In the rows, zero is written as 128.
One turn moves each row of this set onto another row. After a few examples, where does it send each row asked below?
z_781: [116 125  93 143 118 137 128 116 152 126 146 134 106  82 132 127 144 142
 112]
z_789: [144 107 122 103 126  93 144 145 145 148 108 155 114 127 122 129 106 149
 119]
z_840: [170 136 100 110 125 144 127 122 163 151 130 122 143 111 117 110 104 149
 128]
z_20: [112 118 102 123 139 130 131 136 148 137 124 160 113 137 147 110 165 130
 148]
z_120: [128 115 110  93 147 152 120 123 127 146 128  99 114  97 109 140  97 145
 136]
z_17: [145 144 137 122 137 120 156 135 115 126 147 131 152 155 126 116 118 125
 133]
z_160: [129 113 118 153 149 137 141 128 109 152  93 143 118 123 135 130 136 107
 102]
z_649: [137 129 114 125 159 170 128 162 150 120 101 133 141 118 144  96 118 138
 131]
z_547: [135 118 142 115 110 107  99 105 133 108 141 120 119 122 121 114 115 115
 123]
z_879: [132 138 160 136 168 150 131 107 137 126 142 121  97 120 138 109 130 130
 138]
z_409: [141 101 118 127 121 133  99 145 139 163 154 155 145 123 141 102 139 145
 139]
z_540: [126 102 133 134 131 130 142 137 106 116  99 125 108  87 131 120 108 148
 105]
z_393: [148 138 117 133 166 125 118 123 128 140 135 136 135  81 123 124  91  96
 110]
z_309: [130 111 125  99 163 129 115 127 156 131 150 146 147 124 104 153 142 122
 139]
z_691: [130  94 134 155 156 130 114 142 117 114 142 157 121 128 154 145 107 136
 133]

z_691 goes to z_309
z_160 goes to z_409
Now these:
z_17 goes to z_547
z_840 goes to z_540
z_789 goes to z_781

One turn moves each row of this set onto another row. After a few examples, where does it send each row asked below?
z_639: [148 119 119 137 142 158 132 115  91  92 111 129 135 148]
z_822: [105 128 135 104 108 109 132 155 114 111 167 160 111 149]
z_696: [134 120 123 143 137 161 131 110  80  94 128 145 132 152]
z_505: [114 113 110  98 104 129 134 165 121 128 155 128  94 144]
z_202: [118 119 127  85 126 128 135 160 130 135 162 149 122 120]
z_259: [134 122 133 132 153 164 125 119  99 106 110 122 147 142]
z_604: [109 131 127 109 112  96 133 151 100 110 161 163 115 141]
z_240: [123 132 102  93 126 121 148 154 129 131 141 135  91 147]
z_936: [117 127 135 140 146 166 129 111  97  89 113 135 131 143]
z_300: [121 143 126  98 132 121 121 165 140 138 153 141 129 135]
z_126: [102 121 135  89 120 117 140 152 118 122 166 159 117 126]
z_139: [103 123 129 107 123  96 145 150 122 120 163 149 112 156]
z_525: [139 122 134 124 136 166 118 121  99  98 102 129 143 148]
z_407: [128 124 140 128 132 155 122 113  90  88 105 138 139 154]
z_35: [ 99 128 108 101 114 124 137 161 128 133 148 119  97 139]
z_976: [134 130 128  96 123 126 120 170 135 133 160 151 125 139]
z_238: [115 112 108 103 123 115 144 161 132 136 154 124 102 151]
z_887: [129 127 126 103 138 108 132 161 140 137 159 144 130 147]
z_206: [126 115 127 129 143 161 121 104  90  95 115 145 137 151]
z_606: [121 138 113 103 133 117 120 163 131 134 163 145 119 123]
z_83: [119 111  99 103 106 121 136 164 109 130 147 125  96 134]
z_828: [126 115 127 126 128 164 125 117  91  92 101 123 129 152]
z_171: [112 141 119  97 124 102 148 144 120 115 151 159  97 152]
z_294: [145 120 123 138 142 154 131 113  88  90 113 136 137 149]
z_47: [ 90 143 134 105 118 104 134 148 120 117 160 151 114 145]
z_397: [120 123 140 136 146 154 130 110  88  94 115 133 144 148]
z_481: [100 139 118 108 124 104 129 153 117 119 170 154 110 132]
z_429: [144 130 119 100 127 118 118 169 124 135 154 150 133 128]
z_319: [104 111 120  87 116 128 144 157 119 130 160 141 104 124]
z_953: [147 121 121 139 142 167 125 115  89 103 127 143 140 146]
z_277: [121 122 128 139 146 171 130 115 101  94 110 125 127 140]
z_152: [135 146 117  92 139 114 135 155 138 132 148 157 115 146]
z_396: [140 114 112 139 136 170 132 114  84 103 123 132 127 148]
z_716: [134 113 121 129 147 169 117 109  96 101 112 139 138 147]
z_489: [104 129 101 106 119 119 132 160 121 129 161 130  97 128]
z_207: [141 119 120 139 140 155 134 113  88  89 112 130 131 150]
z_217: [118 114 127 134 143 163 134 114  89  99 109 114 131 147]
z_641: [126 110 118 130 141 167 123 105  90  98 111 134 129 149]
z_793: [128 128 134 137 151 170 125 116 103  96 112 133 138 138]

z_207 goes to z_639
z_396 goes to z_953
z_319 goes to z_202
Now these:
z_505 goes to z_976
z_489 goes to z_606
z_240 goes to z_152
z_793 goes to z_936
z_641 goes to z_716
z_83 goes to z_429
z_47 goes to z_35
z_407 goes to z_828
z_887 goes to z_139
z_217 goes to z_259

One turn moves each row of this set onto another row. After a few examples, where does it send each row asked below?
z_830: [115 121 102 130 146 154 121 129 112 105 150 125 113  93 143 103 119 102
  90 113 103 160 134]
z_515: [117 123  96 135 150 151 112 116 115  95 157 134 123  94 135 109 125 102
  94 114 109 157 130]
z_594: [125 145 130 124 119 134 111 143 150 139 121 119 125 125 129  99 152 153
 120 133 151 178 146]
z_854: [136 113 109 140 140 186 117 109 136 123 146 113 135 133 127 144 115 124
 113 121 108 119 134]
z_166: [138 147 105 155 162 133 102  90 109 116 146  95 137 125 144 122 147 125
 109 108 114 129 127]
z_898: [ 86 146 143 110 135 138 151  99 100 121 118 128 130 173 134 120 123 134
 107  97 138 166 142]
z_542: [ 92 133 152  90 133 147 150  98 102 111 122 147 134 156 146 114 138 115
 112 109 131 151 144]
z_375: [ 96 137 134 111 134 105 144 123 140 125 138 116  79 120 125 102 157 127
 131 119 109 122 128]
z_780: [110 136 130  97 141 128 142 119 137 129 129 142  77 131 111 106 152 122
 138 113 128 108 136]
z_147: [128 134 142 123 124 149 115 137 148 135 120 131 148 150 144 104 154 144
 127 131 157 174 139]
z_811: [112 131 136 106 132 123 126 119 135 121 129 138  85 136 139  96 183 122
 140 121 135 116 129]
z_703: [103 129 141 100 138 141 168  97 105 127 112 132 128 151 129 104 105 129
  94 112 127 157 149]
z_164: [139 147 110 154 166 123 112 100 105 126 143  89 124 129 154 115 144 125
 101 103 116 131 124]
z_18: [143 119 117 139 144 180 126 122 141 135 139 103 129 134 134 145 108 128
 113 116 107 119 136]
z_278: [123 150 113 137 133 139 127 153 148 144 126 108 125 152 147  99 136 150
 129 136 154 167 149]

z_854 goes to z_515
z_164 goes to z_18
z_147 goes to z_542
Now these:
z_594 goes to z_898
z_278 goes to z_703

One turn moves each row of this set onto another row. After a few examples, where does it send each row asked below?
z_451: [126  96 140 135 139 125 115 123 156 107 128 109 160 136 126 111  86 140]
z_665: [177 132 148 116 125 146 120 106 136 143 183 139 144 162 139 150  92 109]
z_460: [142 126 130 111 129 132 120  88  99  83 127 165 150 119 125 133 109 132]
z_283: [164 107 116  93 128 112  96 126 129 110 131 126 184 137 146 112 108 104]
z_42: [157 104 110 113 125 125 123  89 108 106 108 129 137  98 149 135  97 125]
z_30: [193 102 124 102 120 146 121 107 130 153 153 108 138 133 141 152  89 114]
z_60: [135  86 137  98 148 133 122  94 128 161 173 130 137 131 126 151  93 116]
z_900: [119 104 151 135 143 128 115 118 154 103 135 120 161 137 125 112  89 145]
z_897: [164 127 124  82 129 135 141 112 113 126 170 126 150 169 109 150 108 118]
z_391: [169 132 107 145 119 135 119  69 152 146 156 124 144 138 131 142  84 119]
z_884: [178 123  99 127 120 146 123  68 131 139 131 116 148 116 112 140  97 140]
z_805: [163 103 142  89 161 142 107 114 130 168 162 125 158 135 124 136 102 119]
z_972: [173 109 149 119 108 163 118  96 117 121 170 159 139 136 115 159  97 125]
z_755: [142  76 125 133 126 141 129  96 128 143 165 145 124 132 116 157  93 104]
z_285: [120 105 145 127 145 128 123 117 146 104 126 112 161 133 120 111  95 151]
z_620: [193  93 119  94 109 150 111 123 119 122 154 130 154 144 103 148  97 114]
z_615: [160 133 119 109 125 151 117  66 119 122 146 142 161 123  92 140 106 153]
z_493: [162  87 107 139 124 149 138 112 117 129 143 142 132 141  99 147 109 106]
z_328: [132 100 142 137 141 134 116 122 152 106 121 111 160 129 125 110  92 147]
z_968: [167 122 124 105 122 143  86  85 138 121 164 151 177 137  89 133  91 134]
z_674: [124 110 149 147 142 133 123 116 153 105 128 118 156 135 129 112  92 145]
z_758: [146 135 103 114 128 113 124  73 148 141 172 121 153 161 118 141  86 116]
z_87: [160 114 131  92 123 147 149  85 105 135 159 122 129 131 124 164 106 134]
z_835: [119 105 139 136 143 124 129 117 150 105 127 107 155 139 126 113  93 144]
z_385: [126 131 127  91 141  99 130  98 123 119 148 124 165 145 163 126 113 113]
z_498: [142 118 145 137 122 120 111  88 138 122 149 146 152 124 181 131  98 107]
z_408: [152 122 144 124 119 133  96 110 123  90 144 170 178 135 139 118 114 114]
z_609: [158 118 130 135 129 119 108  88 135 124 135 138 137 116 178 133  80 107]
z_339: [176 126 143 113 160 157 113 123 124 152 155 144 164 150 110 129 117 120]
z_807: [170 120 119 128 145 156 139 119 110 132 142 145 149 153  95 135 125 117]
z_75: [157 121 111  81 143 100 102 122 125 108 135 128 171 147 140 117  95 104]
z_672: [134 142 129 104 148  99 123  94 129 120 152 135 149 148 167 129  91 106]
z_260: [165 120 132 110 128 128  84 118 122  88 137 168 172 134 127 118  95 112]
z_806: [132 117 124 107 122 127 136  89  99  88 125 146 158 121 134 130 127 130]
z_938: [161 115 100  90 125 117  97  92 146 133 165 121 173 152  97 133  84 118]
z_448: [159  90 113 121 112 126 116  97 121 112 113 123 152 101 160 129 105 114]

z_42 goes to z_609
z_451 goes to z_900
Now these:
z_30 goes to z_665
z_339 goes to z_807
z_938 goes to z_968
z_408 goes to z_806

One turn moves each row of this set onto another row. After a few examples, where does it send each row asked below?
z_497: [112 127 146 144 141 127 105 114 148 152  95  86 161 131 115 124 125 162
 135 126 124 134 108]
z_927: [158 123 159 102 146 123  84 128 145 145 112 116 121 122 135 139 117 164
 136 140 138 119 140]
z_719: [129 147 136 117 123 132 127 126 148 177 134 148 132 108 108 142 128 129
 136 130 133 132 120]
z_447: [126 155 143 131 159 118 131 108 107 130  94 117 159  85 131 140 127 163
 139 119 116 101 136]
z_682: [145 114 123  73 136 141 116 135 127 128  95 137 143 128 136 128 158 163
 151 135 129 157 112]
z_570: [127 142 137 117 121 159 101 132 161 125 115 129 148 115 141 108 131 154
 157 166 126 118  97]
z_796: [151 129 130 101 151 114 139 117 114 117  91 135 159  85 136 115 126 152
 168 138 103 113 142]
z_602: [ 97 146  99 114 119 160 134 141 122 145  93 119 139 134 107 135 134 131
 142 105 107 159 123]
z_275: [102 164 113 133 125 140 106 121 146 133 121  82 123 140 142  99 109 123
 138 117 107 118 131]
z_363: [132 130 118  89 158 109 124 108 139 159 122  98 116 142 138 119 149 131
 148 118 104 137 153]
z_736: [107 135 128 100 149 148  96 113 137 120  73 110 117 141 127 108 136 176
 122 121 124 130 149]
z_480: [141 166 130 142 121 148 129 132 120 133 122 103 155 132  97 122 101 136
 150 153 105 110 148]
z_740: [139 137 109  84 138 113 109 128 114 146 113  96 108 144 133 122 124 132
 145 101 104 138 157]
z_761: [142 154 116  91 115 168 120 146 145 121 103 146  96 125 135 140 119 132
 145 130 119 141 144]
z_323: [135 154 108 118 137 139 138 140  93 121  90  99 140 142 108 153 152 154
 150 125 106 147 152]
z_819: [111 152  88 144 121 128 128 140 123 104  91  89 142 136 118 102 124 144
 146 140 112 130 148]
z_296: [126 108 143 119 136 126 114 124 149 123 136 107 111 132 160 131 152 136
 143 113 104 142 111]
z_43: [118 111 141 125 155 133 129 124 106 106  81 129 157  90 126 128 119 162
 139 113 104 118 148]
z_611: [120 132 127 131 152 124 130 133 118 105  95 119 165  80 152 135 145 151
 168 139 111 113 121]
z_921: [109 155 106  87 144 139 105 123 122 166 104 115 161 125 110 103 145 151
 153 151 122 120 128]
z_69: [136 137 138 129 163 133 133 123 142 107  80 121 150  86 144 137 112 154
 146 142 122 106 159]
z_527: [136 165 128 123 113 142 117 143 138 170 131 120 133 113 111 153 113 121
 158 135 117 125 116]
z_839: [154 145 140 125 119 166 122 148 112  86 125 126 129 130 137 147 123 150
 130 131 121 129 133]
z_519: [157 161 103 101 129 114 115 140  96 107 114 112 114 130 140 132 134 154
 133 130 137 124 156]
z_477: [ 91 126 114 124 122 145 135 130 148 152  92 141 127 121 100 130 146 137
 142 119 107 154 125]
z_986: [101 132 128 121 142 142 110 114 161 136 138  98 126 136 145  92 123 120
 136 131 104 114 142]
z_526: [115 146 116 102 132 159 118 141 157 138 106 156  98 116 133 142 142 137
 131 137 135 134 149]
z_148: [116 148 119 108 158 140 133 119 108 106 102 130 172  88 149 105 127 147
 138 129 120 103 141]
z_221: [157 126 131 143 104 110 121 146 113 113 135 108 152 121 122 124 107 141
 143 129 121 130 113]
z_33: [146 116 135 126 120 124 111 142 150 120 125  94 116 134 158 140 118 126
 150 111 112 150 112]

z_719 goes to z_296
z_740 goes to z_602
z_921 goes to z_497
Now these:
z_447 goes to z_611
z_839 goes to z_519

One turn moves each row of this set onto another row. After a few examples, where does it send each row asked below?
z_722: [107 124 136 139 168 143 119 134 141 138 134 147 158 104 144 121 120 120
 124  95]
z_852: [109 113 158 148 165 136 123 123 141 146 131 141 136 105 138 137 131 115
 125  98]
z_181: [115 104 126 121 169 139 123 136 169 149 118 115 143 148 124 158 149 134
 112 115]
z_915: [109 112 102 141 166 133 136 117 151 112 110 147 123 131 116 123 129 144
 119 120]
z_633: [119 149 141 121 155 122 154 150 104  95 141  99 131 120 124 132 104  99
 148 124]
z_2: [144 143 149 101 129 107 126 142 104 110 158  94 131 128 133 152 142 121
 113 132]
z_204: [104 119 120 139 153 139 147 107 146 103 125 150 120 132 109 111 127 145
 118 123]
z_742: [106 113 127 121 102 135 140 147 104 126 141  80 120 132 107 118 122 137
 139 136]
z_456: [111 137 165  97 109 133 123 128 116 142  98  97 137 136 126 122 118 119
 139 115]
z_424: [117 145 156 102 124 119 125 151 103  95 144  90 125 121 135 146 156 132
 117 131]
z_19: [123 118 137 121 172 150 125 129 171 153 133 106 143 147 125 150 157 128
 127 128]
z_522: [113 147 162  90 123 144 125 134 113 138 109  90 126 133 125 121 103 129
 130 118]
z_26: [ 93 122 118 121  97 118 146 163 114 130 123  89 134 118 118 116 123 127
 138 126]
z_775: [114 129 172  88 130 127 139 138 111 126 109  83 124 135 138 110 119 116
 118 115]
z_188: [ 90 123 101 132 170 141 143 114 138 107 136 130 133 130 106 104 136 146
 116 123]
z_943: [120 118 115 142 166 138 140  99 147 112 125 143 122 128 112 108 132 140
 127 133]
z_502: [102 128 134 119  92 129 162 159 114 120 143 100 127 131 119 115 127 128
 131 132]
z_327: [115 141 136 107 128  96 127 138 104  96 140  85 135 117 125 154 151 124
 109 127]
z_720: [108 120 134 148 173 133 120 126 143 149 116 149 137 112 129 148 135 125
 121 101]
z_149: [106 108 144 113 169 148 126 137 170 145 131 100 139 154 126 151 157 131
 116 119]
z_478: [112 157 137 119 142 116 159 138 115  90 131 109 138 125 125 141 118  88
 148 124]
z_186: [118 117 144 148 169 149 118 113 148 146 128 136 136 102 135 135 134 120
 135 108]
z_162: [107 156 143 118 146 108 151 145 111  94 124  98 155 130 110 145 110 102
 137 114]
z_161: [ 98 115 126 121  97 130 135 146 107 124 121  88 123 127 116 114 137 129
 152 136]
z_500: [133 136 145 102 130  99 133 131 111 101 142  88 133 134 133 155 156 108
 119 133]
z_245: [124 108 130 133 164 122 116 160 137 112 132 139 143 154 127 116 162 154
 141 140]
z_440: [121 102 115 139 175 118 113 151 136 127 118 137 142 150 117 132 159 151
 133 134]
z_873: [109 138 166 127 136 124 155 144 100  93 134 101 148 132 112 135 108 101
 140 114]
z_727: [116 130 154  90 118 111 123 139 112 136  96  90 139 131 131 113 113 126
 119 113]
z_809: [137 107 125 136 164 133 112 142 144 119 130 134 147 153 121 120 158 152
 146 146]
z_935: [128  95 120 128 163 123 105 156 133 121 142 127 160 144 135 112 156 150
 125 127]
z_785: [105 124 138 108 172 146 123 122 158 150 138 107 160 151 118 142 149 134
  99 111]

z_722 goes to z_785
z_809 goes to z_943
Now these:
z_873 goes to z_775
z_181 goes to z_440
z_852 goes to z_149
z_742 goes to z_633
z_162 goes to z_727
z_456 goes to z_500

